Here are some points, each followed by its number:
tensor([ 0.11, -0.58, -0.10,  0.34, -1.05, -0.03, -0.42,  0.81,  0.44,  0.01, -0.28, -0.56, -0.42]) 0
tensor([ 1.10,  0.52, -0.26, -0.15, -0.07,  0.35, -0.28,  0.01, -0.51, -0.04,  0.57,  1.71,  1.41]) 1
tensor([-0.98,  1.12, -0.17,  1.56,  1.55, -0.59, -1.50,  1.72,  0.39, -0.92, -1.34, -1.03,  2.36]) 2
tensor([ 0.53,  0.84,  0.49, -0.73,  0.37, -0.77,  0.10,  0.62, -0.82,  0.73, -0.89, -0.11,  0.16]) 3
tensor([ 0.64, -0.36,  0.44,  0.70,  0.84,  1.49,  1.63, -1.54,  0.55, -0.69, -0.03,  1.47, -1.07]) 4
tensor([ 0.20,  0.89, -0.57, -0.85, -0.71, -1.24, -1.08,  1.12, -0.36,  2.00, -0.08,  0.38,  0.04]) 5
tensor([ 0.94,  0.73,  0.68, -1.27,  0.31, -0.14, -0.92,  0.31, -0.20,  1.68,  0.67, -0.30, -0.37]) 6
tensor([-0.61, -0.35, -1.27, -0.06,  0.39, -0.60, -2.40, -0.69, -0.35,  0.43, -0.90, -1.19,  1.54]) 7
tensor([-0.30, -0.66,  0.47,  1.66, -0.40,  1.74,  1.34, -1.88,  1.05, -1.56,  0.41,  0.82, -0.60]) 8
tensor([ 1.14,  0.99,  0.23, -0.57, -1.10, -0.85, -1.29, -0.04, -0.81,  0.18,  0.22,  0.43,  1.11]) 9
tensor([-0.36,  0.80,  0.18, -0.63,  0.40, -0.84, -0.03,  0.40, -0.63,  1.24, -0.10, -0.13,  0.04]) 10
tensor([ 0.56,  0.37,  1.82, -0.89,  0.38, -1.53,  0.44, -0.62, -1.74,  0.81,  0.57,  1.69,  0.02]) 11
tensor([-0.69, -1.79, -0.05, -1.26, -0.36, -0.11,  0.79, -1.83,  0.12, -0.95, -0.19,  0.58, -1.77]) 12
tensor([ 1.00, -2.05, -1.31,  2.11, -0.39,  3.85,  1.95, -2.46,  0.80, -1.54,  0.83,  2.34, -1.13]) 13
tensor([-0.03, -2.15,  0.60,  1.21, -2.89,  1.70,  1.97, -0.84,  2.02, -2.65,  1.35,  0.83, -2.03]) 14
tensor([ 0.89,  0.75, -0.52,  0.67,  0.09, -0.12, -1.20,  0.17,  0.42,  0.17, -0.29, -0.99,  1.22]) 15
tensor([ 0.63,  0.61,  0.02,  0.34,  0.56, -0.04, -0.65,  0.72, -0.21,  0.44, -0.60, -0.52,  0.54]) 16
tensor([-0.39,  0.01, -1.42, -0.86, -0.80, -0.12, -0.30,  1.55,  0.57, -0.07, -0.71, -1.73,  0.59]) 17
tensor([ 0.22,  1.77,  2.41, -0.69,  0.37, -1.32,  1.05,  0.69, -1.15,  0.38,  0.10,  0.47,  0.23]) 18
tensor([-0.38, -0.46,  0.08, -0.13, -0.11, -0.64, -0.31,  0.43, -0.16,  1.16,  1.21,  0.16,  0.33]) 19
tensor([ 0.82, -0.96, -1.18,  2.03, -1.95,  0.81, -3.00,  0.39,  0.20,  0.14,  2.02,  0.71,  1.48]) 20
tensor([-0.39,  0.92,  0.28,  0.10,  0.72, -0.17, -0.36, -0.74, -0.42, -0.39, -0.42, -0.61,  1.10]) 21
tensor([-0.41, -0.54, -1.23,  0.44,  1.08,  0.88, -1.36, -0.38,  0.83,  0.63,  1.05, -0.55,  1.02]) 22
tensor([-0.75, -0.34, -0.50,  0.40,  0.01,  0.09, -0.01,  0.92,  0.71,  0.78, -0.51, -0.60, -0.56]) 23
tensor([-1.02,  0.15, -0.19,  0.77,  0.62, -0.42, -0.83, -1.50, -0.16,  0.60,  1.05,  0.03, -0.20]) 24
tensor([ 1.69,  1.38,  1.54,  0.66,  0.65, -0.61, -1.78,  0.55,  0.37,  0.35,  1.09, -0.05,  1.66]) 25
tensor([ 1.13,  1.27,  0.28, -0.24, -1.04, -0.11, -0.44,  0.42, -0.28,  0.10, -1.19, -1.74, -0.53]) 26
tensor([-0.56, -0.52, -0.63,  0.38,  0.81, -0.37, -0.91,  0.80, -0.26, -0.45, -1.52, -0.26,  0.97]) 27
tensor([ 1.21, -0.05, -0.07,  0.16,  1.72,  2.49,  0.46, -0.71, -0.52,  0.60,  0.41,  0.43, -1.05]) 28
tensor([-0.47,  0.82,  0.72,  0.53,  1.65,  0.13,  0.84,  1.08, -0.13,  0.52,  0.60,  0.41,  0.32]) 29
tensor([ 1.04,  0.68,  0.34,  1.21,  0.90, -0.70, -1.40, -0.13, -0.30,  1.24,  0.28,  2.17,  1.27]) 30
tensor([-0.23, -0.50, -0.64, -1.03,  0.15,  0.06,  0.51,  0.22, -0.03,  0.32, -0.25, -0.20, -0.47]) 31
tensor([ 0.52,  0.88,  0.32, -0.72, -1.71, -1.69, -0.05,  1.56,  0.74,  0.02,  0.27, -1.00,  1.44]) 32
tensor([ 0.36,  0.52,  0.45,  0.12, -0.25, -1.56, -0.89, -0.36, -0.29,  0.40, -0.50, -0.21,  0.74]) 33
tensor([-0.40,  0.05,  0.16, -0.46,  1.33,  0.23,  0.49,  0.51, -0.46,  0.57,  1.19,  0.92,  0.74]) 34
tensor([ 1.28,  1.11,  0.46, -1.40, -0.49, -0.46, -0.04,  0.66, -1.31,  1.00, -0.52,  0.55,  0.12]) 35
tensor([-0.97, -0.88, -0.79,  0.08,  0.87,  0.13,  0.02,  0.01,  0.65,  0.18, -0.28, -0.15, -0.20]) 36
tensor([-1.23, -0.46,  0.55,  0.93,  0.15,  1.00,  0.42, -1.20,  0.92, -0.29, -0.33, -0.52, -0.19]) 37
tensor([-0.62, -1.70,  0.18,  3.51, -0.38,  2.50,  0.36, -0.55,  1.66, -1.52, -0.46,  0.71,  0.60]) 38
tensor([ 1.20, -1.05, -1.34, -0.23, -0.10,  0.34, -0.37, -1.29, -0.02, -0.99, -0.76,  0.66,  0.28]) 39
tensor([-0.28,  0.66,  0.70,  0.63, -1.35, -1.48, -1.69,  0.83,  0.27, -0.88,  0.16, -1.56,  1.80]) 40
tensor([ 0.56,  0.20, -0.89,  0.05, -0.54, -1.30, -1.73,  0.10, -1.73,  0.12, -0.89, -0.09,  0.78]) 41
tensor([ 0.02, -0.36, -0.97,  0.24, -0.10,  0.72, -0.49,  0.37, -0.29,  0.24, -1.11, -0.51, -0.11]) 42
tensor([ 0.60,  1.14,  0.79, -0.67,  0.54, -0.65,  0.15,  0.78, -0.78,  0.47, -0.22, -0.25,  0.43]) 43
tensor([ 0.11,  0.15, -0.78, -1.06,  0.05, -0.26,  0.40,  0.74, -0.15,  0.72, -0.03, -0.26,  0.30]) 44
tensor([-0.89, -0.87, -0.01,  2.03,  0.40,  1.69,  1.41, -2.20,  1.39, -1.05,  0.31,  0.36, -2.92]) 45
tensor([ 0.40,  0.02, -0.45, -0.49, -0.44, -0.79, -0.21,  0.64, -0.35,  0.51, -0.37, -0.12,  0.31]) 46
tensor([-0.92,  0.06, -0.85, -0.77, -0.06, -0.41,  0.49,  1.93,  0.25,  2.27,  0.74, -0.04, -0.79]) 47
tensor([ 0.13,  0.83,  0.60, -1.39, -0.54, -1.83, -0.41,  1.41,  0.10,  2.13,  0.56,  0.89,  0.14]) 48
tensor([-0.35, -0.16, -1.51, -0.99, -0.60, -0.46, -1.40,  0.19, -0.54,  1.21,  0.45,  0.08,  0.89]) 49
tensor([-0.07, -0.33,  0.65, -1.48, -1.49, -1.48,  0.65,  0.35,  0.06,  0.06,  0.91,  0.74,  0.68]) 50
tensor([-1.17, -0.95, -0.44, -1.40, -1.93, -0.51,  0.79,  1.72,  0.44, -0.50,  1.56, -1.26,  0.47]) 51
tensor([ 1.47, -1.84,  0.45,  0.30, -2.83,  0.85, -0.33, -2.66,  0.41, -1.12,  1.17,  1.09, -1.11]) 52
tensor([ 0.08,  0.40, -0.15,  0.03,  0.86, -0.63, -0.27,  1.15, -0.76,  0.21, -1.13,  0.10,  0.57]) 53
tensor([ 0.04,  0.77, -0.65, -0.52, -0.79, -1.40, -1.37,  0.71, -0.34,  1.04,  0.20, -0.01,  0.21]) 54
tensor([ 0.12,  0.44, -0.92, -1.13, -0.77, -0.70, -0.93,  0.31, -0.66,  0.33,  0.51, -0.56,  0.49]) 55
tensor([-0.38, -0.37, -0.70, -0.92, -0.19, -0.67,  0.26,  0.23,  0.47,  0.28,  0.28, -0.34, -0.67]) 56
tensor([ 0.24,  0.77,  0.23, -0.88,  0.70,  0.60,  1.18, -0.31, -0.78,  0.56, -0.14,  1.15, -1.12]) 57
tensor([ 0.49, -0.25, -0.15, -0.10, -1.34, -0.10,  1.05,  0.24,  1.17, -0.89,  0.23, -0.33, -0.10]) 58
tensor([-0.40,  0.82,  2.11,  0.52,  1.29, -0.80,  1.07,  0.56, -0.17,  0.92,  0.77,  1.46, -0.59]) 59
tensor([-0.62, -1.30,  0.54, -0.08, -1.57, -0.14,  0.46, -1.28,  0.94, -0.60,  1.58,  0.67, -0.12]) 60
Which five points above are nearest to each new point? Their numbers follow each, smallest number first.
tensor([-0.19,  0.10, -1.21,  0.15,  1.79,  0.21, -1.83,  0.01, -1.36, -1.65, -1.79, -1.25,  0.92]) -> 7 21 27 42 53
tensor([ 0.49,  1.11, -0.14, -1.79, -0.21, -0.29,  0.36,  0.86, -0.94,  1.69,  0.17,  0.71, -0.20]) -> 3 5 10 35 44
tensor([-0.48, -0.43, -0.29,  0.78, -0.01, -0.33, -0.98, -0.24,  0.24, -0.52, -0.71, -0.26,  0.70]) -> 0 21 27 36 42
tensor([-0.61,  0.06,  0.44,  0.19, -1.75, -1.71, -1.36,  1.14,  0.50, -1.08,  1.97, -0.49,  2.06]) -> 32 40 50 51 55
tensor([-0.21,  0.77,  0.20,  1.16,  0.87, -0.10, -0.23,  0.96,  0.50, -0.47, -0.27, -0.97,  0.22]) -> 15 16 21 23 53
tensor([ 0.04, -0.07, -0.03,  0.74,  0.47,  1.37,  1.37, -0.90,  0.64,  0.29, -0.07,  0.06, -2.02]) -> 4 28 37 45 57
tensor([ 0.27,  0.46, -0.85, -0.35, -1.25, -0.01, -0.57,  1.04,  0.45, -0.23, -0.95, -2.11,  0.13]) -> 0 17 26 42 46
tensor([ 0.84, -1.75, -0.77,  2.01, -0.73,  3.38,  1.39, -1.26,  0.93, -1.12,  0.70,  1.70, -0.84]) -> 4 8 13 38 45
tensor([-0.28,  0.08, -1.37, -0.20,  0.23,  0.50, -0.51,  0.59, -0.50,  0.55, -1.36, -0.69,  0.24]) -> 16 27 42 44 53
tensor([ 0.47,  0.17,  0.66,  0.80,  1.23,  0.75,  0.72, -2.47,  0.26, -0.20,  0.09,  0.58, -1.47]) -> 4 8 28 37 57
tensor([-0.03, -0.05,  0.88, -2.07, -1.98, -1.86,  1.05,  1.49,  0.42,  1.33,  1.40,  0.52,  0.78]) -> 19 32 48 50 51
tensor([ 0.76,  1.13,  0.19, -0.25, -0.69, -0.73, -1.29,  0.87, -1.05,  0.23,  0.70,  1.16,  2.11]) -> 1 9 33 54 55
tensor([-0.30,  0.94,  0.90,  0.26, -1.15, -1.15, -0.89,  1.13,  0.53, -0.57,  0.51, -1.48,  1.21]) -> 0 15 32 33 40
tensor([-0.13, -0.06, -0.10, -1.72, -1.51, -1.32,  0.18,  1.00,  0.15,  1.15,  1.25,  0.23,  0.67]) -> 19 44 48 50 55
tensor([-0.14,  0.70, -0.01, -0.01,  0.58, -0.38, -0.58, -0.31, -0.45,  0.12, -0.35, -0.50,  0.92]) -> 10 16 21 33 53
tensor([ 0.48, -0.60, -0.36,  0.26,  0.11,  1.86, -0.63, -0.63,  0.30,  0.94,  1.40, -0.23,  0.15]) -> 19 22 24 28 42
tensor([-0.43,  0.05, -1.05,  0.01,  1.07,  0.06, -1.12,  0.51, -0.83, -1.10, -0.99, -1.28,  1.04]) -> 16 21 27 42 53
tensor([-0.86,  0.22, -0.26, -0.71,  0.53, -0.32,  0.78,  1.57, -0.18,  1.88,  0.88,  0.36, -0.40]) -> 10 19 34 44 47
tensor([-0.14, -0.20, -1.20, -1.11, -0.80, -0.93, -1.36,  0.03, -0.15,  0.32,  0.24, -1.25,  0.38]) -> 46 49 54 55 56
tensor([0.09, 1.31, 0.91, 1.25, 1.21, 0.24, 0.30, 1.13, 0.21, 0.25, 0.37, 0.24, 0.05]) -> 16 29 34 43 59
tensor([ 1.07, -0.03, -0.84, -0.83, -0.42,  1.43,  2.35, -1.24,  1.34, -0.50, -0.74,  0.37, -2.54]) -> 4 12 31 57 58
tensor([-1.84, -0.85, -0.53, -0.40,  0.33, -0.61, -0.62, -0.04,  0.37,  0.00, -0.13, -0.30,  0.64]) -> 23 27 31 36 56
tensor([-1.21, -0.31,  0.32, -0.07, -1.76, -1.85, -1.31,  0.47, -0.08, -1.33, -0.14, -2.40,  0.76]) -> 0 17 32 33 40
tensor([-0.81, -0.06,  0.16,  0.34, -1.09, -1.26, -1.39,  0.41, -0.10, -1.10, -0.47, -1.86,  1.00]) -> 0 15 17 33 40
tensor([-1.79, -3.14, -2.29, -1.47,  0.70,  0.86,  1.79, -1.91,  0.52, -2.02, -0.22,  0.53, -1.59]) -> 12 31 36 39 45
tensor([-0.88, -2.75, -0.76, -1.30, -1.15, -0.05,  0.61, -3.20,  0.74, -1.75, -0.23,  0.40, -2.41]) -> 12 39 45 52 60
tensor([ 0.53,  0.62,  0.14,  0.80, -0.75,  0.28, -0.54, -0.08,  0.25, -0.35, -1.13, -1.75, -0.69]) -> 0 15 16 26 42
tensor([ 1.16,  1.02,  0.91,  0.77,  0.94,  0.36,  0.45, -2.42,  0.23, -0.22,  0.08,  0.17, -1.05]) -> 4 24 28 37 57
